The same turns and mirrors carry the whole set onto itself, and each row onto the other rows of its family. Which rows share a family with each named row? Give them in list order.
These 18 rows form 3 families of 6 rows each.
Q42: [ 18.6  -7.7  14.4  -8.0   4.9   7.2  -7.5  -1.2   0.8  -6.1 -11.9  13.9
   3.2 -15.6 -13.5  -7.9   8.3]
Q589: [-18.0  21.2 -19.6  -3.6  -4.5   0.0  -6.1   0.9   7.3  -7.4  -7.5  -3.0
 -30.7  -3.2 -23.4   3.1   5.4]
Q668: [-10.9  32.5 -19.0  -7.1   6.0   6.6 -11.4   8.7  15.8  -1.2 -21.5   5.2
 -22.2   2.1 -18.7  -5.8   2.5]
Q948: [ 13.2  -6.3  12.7 -11.3   6.8   1.8 -21.3   1.7   7.3 -12.3 -16.6   9.9
   2.7 -21.4 -13.0  13.6  12.0]
Q170: [  8.0  -6.5  12.9 -13.9   6.3   2.0 -25.5  -7.5   6.5 -16.0 -18.1   9.7
  -1.4 -26.1 -11.9   3.2  10.7]
Q450: [ 16.9  -8.2  14.6  -3.9   2.9   9.5  -5.8  -2.6   6.8 -11.7 -13.7   6.9
   1.6 -20.0 -13.7 -10.0  11.7]
Q157: [-13.7  31.8 -11.8  -7.3  11.0   4.8 -12.2   7.5  12.3   2.9 -17.6   0.8
 -24.7   8.4 -15.9  -3.0   1.5]
Q843: [  5.8  -3.2  15.1 -12.6   9.5   8.4 -22.1  -3.9   5.9 -15.4 -19.1  10.8
   9.1 -19.0  -8.5   6.4  13.8]
Q152: [-14.2  31.8 -13.6  -3.9   7.1   7.8  -9.8   6.9  18.3  -4.1 -19.4  -4.7
 -25.4   2.5 -17.4  -4.1   5.1]
Q230: [ 16.0  -7.9  20.7  -5.8   7.3   9.1  -7.7  -2.7   2.6  -7.5  -9.1   4.9
   0.9 -12.6 -11.6  -6.8   9.2]
Q374: [ -9.0  31.2 -12.8  -6.7  -9.5  -0.7 -10.0  -3.1   8.1 -10.1  -7.3   2.1
 -28.9   6.6 -10.4   0.3  -2.7]
Q470: [  8.1  -9.5  18.4  -8.1   2.7  -8.4  -9.8   3.8  13.0 -17.6 -14.1   5.8
   1.3 -21.2 -20.7   4.0   5.4]
Q890: [-20.6  25.4 -21.2  -3.8  -0.8   6.3  -1.7   8.3   3.9  -5.0  -8.9   6.6
 -15.4   5.3 -19.3   9.7   7.0]
Q94: [-14.7  34.5 -14.5  -6.4  -8.6   8.0  -7.1  -4.0   7.9 -13.3 -10.6   6.1
 -18.5   8.4  -5.6  -2.2   0.8]
Q241: [ -1.5  -8.0  21.6 -15.2   7.8  -5.9 -16.3  -6.7   5.8 -16.5 -13.5  11.1
   3.0 -16.7 -14.4  -8.8   2.5]
Q485: [  1.7  -4.2  14.9 -10.9   5.3  -0.3  -8.1   4.4   9.0 -17.2 -16.8  15.9
  16.5 -15.5 -15.2   1.7   7.6]
Q525: [-28.0  25.1 -15.0  -8.5   2.6   7.6  -9.0  -4.5   1.1  -7.7  -7.1   1.9
 -23.2   5.0 -14.5  -3.5   5.6]
Q959: [ -8.1  32.8 -14.2  -1.1 -10.0   4.0  -4.2   4.9  10.9 -11.3  -8.9   0.6
 -21.1   8.7 -10.1   8.0   2.6]

Same family as Q374: Q948, Q170, Q843, Q94, Q959
Same family as Q42: Q668, Q450, Q157, Q152, Q230
Same family as Q470: Q589, Q890, Q241, Q485, Q525

